(in the rows, 128 means zero)
One turn sends every row of this set to another row. A few are shown first. Where does it send the rows asked after them?
Z524: [137  95 144 126 163 171 126 160 105 105 142 149 130 137]
Z460: [138 124 137 126 125 143 130 166  99 157 140 124 117 140]
Z178: [122 108 139 132 135 135 114 174 124 135 105 158 105 119]
Z693: [134 132 131 131 120 144 120 169 107 150 152 129 127 139]
Z895: [145  94 141 123 164 161 143 166 119 115 137 149 138 139]
Z780: [135 116 144 150 154 140 133 196  88 126 145 155 135 153]
Z692: [133  88 142 129 154 146 123 164 126 121 111 155 117 117]
Z668: [116 129 128 129 122 143  96 181 102 144 132 151 122 140]
Z57: [148 104 142 124 145 156 141 158 104 142 146 122 128 140]
Z874: [135 121 133 156 145 126 119 185  99 124 145 153 138 151]
Z905: [128 128 129 125 126 159 116 176  92 146 150 134 130 156]
Z276: [125 125 135 132 122 134 116 173 109 155 119 139 105 131]
Z407: [124 112 139 160 136 135 110 178 104 101 154 151 112 124]
Z559: [123  98 145 129 157 159 108 163 113 105 124 166 126 121]
Z339: [147  87 135 140 152 157 136 156 115 104 132 142 136 133]
Z211: [122 106 151 155 141 152 123 190  98 102 155 153 112 123]
Z685: [132 120 127 159 136 120 107 175 103 112 150 152 124 138]
Z229: [145 102 135 136 132 163 140 156 100 124 153 121 134 141]
Z410: [113 115 137 131 136 145  92 175 114 125 117 167 120 121]
Z93: [139 110 137 123 147 170 130 164  93 125 156 134 134 155]
Z702: [147  85 145 127 160 157 137 157 116 121 132 138 127 128]
Z894: [120 110 137 144 129 141 113 182 110 130  98 167 125 122]
Z216: [128  98 145 130 158 158 129 176 126 113 116 168 120 120]
Z208: [131  93 136 142 151 145 124 165 118 107 107 164 130 124]
Z265: [129 119 136 139 114 157 131 174  93 145 146 124 126 139]
Z516: [149 110 132 125 146 156 137 160 109 134 155 128 141 148]
Z924: [115 119 141 131 134 147 115 179 121 126 112 167 108 115]
Z652: [128 108 155 150 152 156 137 201  91 115 149 154 124 136]
Z624: [118 137 134 130 115 142 109 176 112 145 132 146 110 123]
Z462: [117 125 136 141 112 146 119 186  97 150 118 146 119 131]

Z265 moves to Z462
Z652 moves to Z780
Z693 moves to Z624
Now find these:
Z668 moves to Z410
Z460 moves to Z276

One turn sends every row of this set to another row. A few are shown first. Where does it send the rows asked after them?
Z586: [122 134 120 126 139 124 127 124 126 140 172 152 118 123 135 116 113 133
 121 133 131 141 140 135 160 128 129  97]
Z752: [112 107 108 101 149 122 119 119 130 143 123 143 123 114 107 116  96 123
 126  94 128 114 118 128 137 112 140 123]
Z948: [112 123 134 136 123  97 118 125 133 102 107 138 149 128 126 104 116 139
 117 107 121 139 127 148 158 124 137 113]
Z198: [128 100 119 109 127 113 118 132 147 138 187 148 133 136 103 111 112 122
 102 131 137 141 132 128 159 112 130 135]
Z42: [125 118 122 126 131 130 121 120 128 110 120 135 160 143 117 123 108 132
 132 104 116 126 119 124 169 136 146  92]
Z88: [101 119 121 130 112 130 129 146 138 124 158 127 142 154 109 118 102 107
 120 104 131 125 160 129 145 101 159 123]
Z880: [128 143 134  96 129 113 111 141 145 113 122 144 128 130 116 129 117 132
 120 127 124 122 127 125 114 109 154 108]
Z722: [110 138 109 120 126 103 129 133 145 146 174 155 132 114 125 116 123 130
 115 123 136 142 124 129 171 122 125 104]
Z866: [102  98 137 136 136 110 124 150 126 116 146 143 122 171 119 125 124 127
 132 115 114 118 126 111 163 104 146 148]
Z859: [ 99 123 132 133 129 101 111 136 152 117 138 145 117 168 119 129 123 127
 135 107 103 113 117 122 160 108 147 148]
Z149: [128 125 146 113 130 123 138 123 151 123 137 133 124 149 141 125  88 142
 121  84 143 121 123 126 132 114 137 113]
Z954: [122  99 118 111 127 117 115 129 148 138 185 148 136 137 106 108 108 123
 102 136 139 140 133 131 160 108 132 132]
Z2: [111 133 109 114 126 109 132 134 144 149 170 150 131 116 126 118 129 127
 113 127 134 142 124 135 171 120 125 102]
Z326: [137 114 131 123 134 113 130 154 157  97 149 147 126 140 119  92  94 141
 102 111 116 139 109 119 140 118 157 116]
Z688: [ 95  98 136 133 139 115 123 147 127 111 147 146 121 172 115 126 123 129
 133 117 112 117 127 116 163 103 145 143]
Z786: [ 74 114 130 125 138 115 133 122 149 123 159 132 147 123 105 112 122 131
 131 112  98 143 121 124 167 122 133 121]
Z599: [114 107 127 118 138 108 132 130 126 111 117 159 139 130 119 134 105 124
 136 155 122 134 139 121 140  96 141 127]
Z572: [126 117 119 119 133 123 139 126 125 114 124 143 132 113 121 140 105 131
 143 143 113 116 140 127 134 110 147 113]
Z281: [ 91 106 131 149 130 112 116 141 126 130 158 154 146 131 104 119 109 139
 130 112 116 158 133 112 157 135 148 126]
Z716: [130 143 135  97 127 114 113 142 142 117 119 142 126 127 117 127 118 128
 122 125 126 123 130 124 115 110 148 110]
Z746: [112 140 120 100 126 110 132 128 136 124 159 141 154 145 115  94 127 134
 134 123 137 137 119 125 134 135 119 142]
Z717: [116 132 140 124 115 134 129 148 159 127 146 137 145 129 137 130  93 131
 112  99 136 130  97 125 178 121 123 126]
Z591: [100 106 101 121 135 126 122 149 147 128 157 131 125 137 123 102 124 128
 135 116 129 120 124 110 156  97 147 161]
Z424: [125 125 150 126 106 122 114 139 163 118 133 148 130 144 136 120  94 134
 116  94 123 139 103 126 156 121 113 126]
Z243: [121 119 123 122 132 121 139 122 125 116 123 140 133 111 121 138 104 130
 138 150 118 114 137 131 137 112 148 114]
Z52: [100 109 103 123 136 126 117 147 146 128 159 132 131 139 126 102 122 134
 135 120 131 117 122 110 157  98 148 164]
Z60: [124 126 146 128 107 125 111 140 161 120 132 148 138 150 139 120  91 135
 114  95 119 141 100 125 158 116 115 125]
Z120: [133 124 145 114 126 125 143 125 153 120 136 134 126 154 139 125  89 142
 121  83 140 124 124 124 132 114 137 115]

Z60 moves to Z722
Z866 moves to Z424
Z717 moves to Z586
Now find these:
Z42 moves to Z281
Z591 moves to Z120
Z52 moves to Z149
Z326 moves to Z746

One turn sends every row of this set to another row. A few are shown first. Where does it send the rows asked after them?
Z997: [142 112 137 110 164 128 166 130 147 101 148 168 117 135 126 143 127 144
 113 145 132 134 139 159 174 135 122 128 112 112  99 132]
Z413: [147 114 145 134 129 135 155 119 158  95 137 159 139 121 139 135 141 135
  95 131 126 135 119 151 163 124 139 159 112 111 148 122]
Z234: [135 116 161 114 146 139 148 100 173  79 142 145 150  96 111 152 104 159
 122 120 151 127 139 155 151 112 129 160  99 113 145 109]
Z231: [101 113 156 101 136 147 160 105 145  99 157 156 114 123 116 150  93 138
 142 110 129 140 136 139 149 152 110 144  97 123 127 125]
Z435: [ 94 118 146 113 139 153 148 114 147  95 156 147 118 114 121 144 104 149
 161 120 148 147 144 142 163 144 113 146  91 120 123 104]
Z206: [126 125 174 119 132 130 134 102 158  97 156 152 118 118 127 157 111 176
 134 127 143 139 151 157 178 110 108 116  99  97 128 125]
Z406: [140 121 150 136 151 123 137 115 157 116 135 175 115  88  83 122 133 143
 100 120 145 137 149 141 170 133 108 146  91 134 132 129]
Z249: [124 122 141  87 146 144 145 120 167  84 155 143 127 121 112 132  99 124
 121 131 135 138 146 142 142 123 124 162 118 111 126 115]
Z720: [128  94 139 137 143 136 142 113 126 103 148 171 108 108 141 140 114 157
 122 133 156 154 140 182 181 112 131 130 105 117 127 112]
Z53: [134 125 162 102 137 115 163  98 169 128 168 152 131 121 109 144 105 145
 100 125 130 114 142 158 176 131 127 126 103 126 141 138]
Z313: [128 113 155 110 134 151 151  84 162  69 142 153 125 121 106 161 109 152
 113 117 136 143 135 161 152 114 136 141 114 132 118 122]
Z712: [135 105 132 113 141 155 155 112 155  96 154 160 155 109 130 139 103 138
 136 120 125 144 119 162 163 104 134 152 117 116 139 135]
Z426: [102 114 151 117 126  89 136 115 151 115 155 172 122 108 115 149 103 143
 140 134 153 134 144 141 159 134  92 160 108 116 124 115]
Z963: [126 115 156 138 118 110 127 123 173 137 137 162 130 112 126 139 111 126
 116 144 132 126 133 152 166 128 137 152 118  93 118 127]
Z994: [ 96 129 148 110 131 154 154 101 135  93 157 156 111 112 119 170 115 150
 144 119 140 137 140 158 169 142 114 134 101 122 123 121]
Z94: [103 105 144 138 115 144 146 109 159 127 145 170 114 107 126 164 101 140
 124 146 156 152 135 153 164 138  96 138  79 121 109 127]
Z620: [110 116 131 110 124 120 151 116 163 120 135 186 146 124 137 144 132 148
  99 131 124 150 134 160 173 112 131 141 119 105 116 101]
Z24: [115 114 160 126 169 128 147 137 174 105 154 166 127  92 133 120 108 124
 108 105 161 154 138 140 153 141 104 157  94 109 124 116]
Z431: [145 116 147 121 168 133 146 101 132 112 152 166 103 136 112 156 100 147
 130 108 158 146 151 134 161 145 107 148 110 122 118 122]
Z499: [135 127 154 103 139 126 119 121 151  98 136 165 114 106 131 100 127 148
 106 141 143 135 139 144 155 123 120 144 112 123  94 116]
Z418: [132 113 150  90 139 125 157 111 156 111 159 182 123 113 128 144 117 138
 119 112 145 131 136 131 159 126  70 139  96 114 136 135]
Z890: [105 120 127 106 147 159 138 114 153  93 144 153 141  96 122 148 111 145
 127 117 136 158 122 166 168 108 130 169 103 116 120 105]
Z938: [120 114 174 134 121 119 152 116 144 117 148 146 125 119 120 147 101 138
 139 125 138 141 146 154 160 134 104 127 111 126  96 147]
Z255: [136 138 164 133 152 105 154 125 155  98 169 153 132  85 135 131 131 142
  89 123 142 136 143 132 162 121 129 139 110 128 125 113]
Z161: [112 101 132 134 161 134 159 130 168 129 158 159 122  92 129 154 120 129
 110 121 142 149 169 151 156 143 109 146 110  97 107 105]
Z540: [134 118 134 136 143 125 144 116 144 117 147 194 124 111 134 132 119 122
  95 134 155 159 145 148 160 129 135 145 113 118 159 115]
Z581: [121 124 166 133 156 145 115 104 162 108 129 166 103 105  96 128 113 148
 108 120 168 150 138 158 165 127 125 140  85 124 126 110]
Z772: [122 118 142 113 158 110 149  92 167 126 156 168 112 112  94 121 120 149
 116 128 135 138 165 141 170 137 121 143 102 135 124 142]
Z191: [152 117 149 142 152 139 141 110 154 135 158 149 146 116 137 138 108 165
  94 144 136 141 147 160 166 140 135 152  94 126 133 120]
Z977: [114 106 157 140 146 128 140 101 124 129 151 143  95 103 121 145 106 146
 103 113 134 159 144 165 166 105 123 131 113 123 127 125]
Z210: [150 102 141 141 105 118 144 107 152 110 136 167 112 109 125 126 136 126
 105 138 157 133 129 148 171 123 116 150 110 128 103 127]
Z90: [141 115 139 106 142 155 151 132 156  62 149 157 121 102 117 143 117 130
 108 142 143 146 128 148 157 110 110 146  96 112 141 127]
Z254: [126 112 131 110 142 131 154 125 141 129 168 153 114 103 111 142  96 147
 130 120 134 126 145 127 185 140 129 139  92 116 110  95]
Z801: [133 119 165 129 126 139 128  93 176 123 140 147 134 132 128 140 114 148
  81 108 143 149 133 158 145 123 107 150 107 128 118 106]
Z438: [142 127 156 128 142 141 147 116 157  91 123 158 132 102 139 126 145 146
  99 149 148 126 123 147 158 118 141 159  99 108 139 112]
Z367: [125  86 145 128 124 152 141 119 157 121 147 172 138  98 137 123  95 148
 143 109 141 150 146 149 169 135 106 135  92 103 119 110]
Z761: [134  89 130 151 165 131 145 131 165 116 150 178 113 114 125 145 118 137
 109 136 126 139 144 147 161 129 124 124 118  96 117 120]
Z675: [128 117 151 139 156 118 151 107 145 156 150 132 124 115 122 145 113 147
 113 117 145 134 140 146 161  87 120 139 111 120 140 113]
Z981: [115 109 148 125 143 116 157 119 162 137 161 147 144 115 122 140 102 129
 113  89 140 133 122 150 164 112 119 143 114 120 134  86]
Z401: [125 119 163 145 138 104 139 109 165 121 131 154 121 116 138 151 128 150
  98 134 158 147 119 142 159 110 105 172  91 109 115 121]
Z379: [144 118 156 139 135 137 135 104 168 106 140 152 139 111 142 124 125 140
 102 128 140 122 113 147 149 122 143 166 111 116 146 111]
Z783: [102 134 161 139 149 138 143 112 158 119 155 170 120 113 109 167 109 136
 126  99 145 161 143 130 182 126 131 125  98 106 123 118]

Z413 moves to Z994
Z997 moves to Z720
Z890 moves to Z234
Now find these:
Z499 moves to Z367
Z406 moves to Z161
Z963 moves to Z938
Z783 moves to Z255

One turn sends every row of this set to another row. A few are shown first. Where does it send the rows asked after them?
Z225: [117 131 137 136 116 141 131 122 127 129 110  85 117 115 109 111 114]
Z147: [128 100 131 102 135 143 114 102 112 134 142 130 123 131 143 123 134]
Z308: [108 136 126 135 122 151 137 126 121 113 104 124 127 109 136 112 116]
Z813: [147 153 144 121 123 128 137 116 124 137 100 104 117 115 129 106 111]
Z557: [118 128 127 142 129 133 121 105 117 111 113  97 119 120 117 114 130]
Z79: [127 135 131 147 141 117 131 108 118 145 137 112 132 103 126 110 119]
Z153: [126 136 137 102 113 142 129 117 131 166 142 125 133 139 144 125 130]
Z27: [126 132 120 111 125 128 125 152 118 132 125 111 147 154 136 111 148]
Z959: [135 110 148  89 142 125 133 115 132 136 130 112 116 143 111 118 129]
Z832: [130 118 134 100 133 138 136 145 122 118 137 111 144 137 134 108  91]
Z115: [142 104 164 105 140 132 130 128 133 136 122 112 123 146 110 107 128]
Z386: [147 136 130 124 149 142 124 123 114 125 107 106 123  97 122 127 129]
Z608: [137 111 153 107 145 139 148 138 137 132 133 108 113 147 113 111 132]
Z336: [131 129 146 126 118 156 135 123 131 163 154 114 127 139 142 120 130]
Z166: [125 147 132 142 130 106 135 110 121 140 117 115 126 122 128 100 134]
Z730: [148  99 135 118 141 148 126 119 112 125 147 121 110 133 149 113 131]
Z87: [125 123 128  82 129 140 137 134 125 121 134 106 133 137 129 120  98]
Z26: [143  98 138 118 132 149 105 115 109 128 139 122 127 134 148 118 133]
Z142: [108 131 132 141 130 141 139 134 126 138 106 133 127 107 129 111 136]
Z172: [139 140 127 130 117 127 135 132 114 138 105 110 118 109 147  98 107]
Z219: [116 133 112  95 114 129 128 140 120 135 124 110 130 155 140 115 141]
Z853: [133 135 147 119 116 150 122 124 129 165 147 118 147 139 141 120 128]
Z497: [134 129 125 106 133 143 147 145 125 123 152 101 132 139 138 111  99]
Z670: [136 149 138 128 141 149 134 111 122 131 114 125 134  95 132 128 118]
Z264: [134 135 116 115 126 141 136 151 119 136 134 107 127 150 145 118 155]

Z219 moves to Z959
Z166 moves to Z813
Z79 moves to Z172
Now find these:
Z832 moves to Z26
Z336 moves to Z497

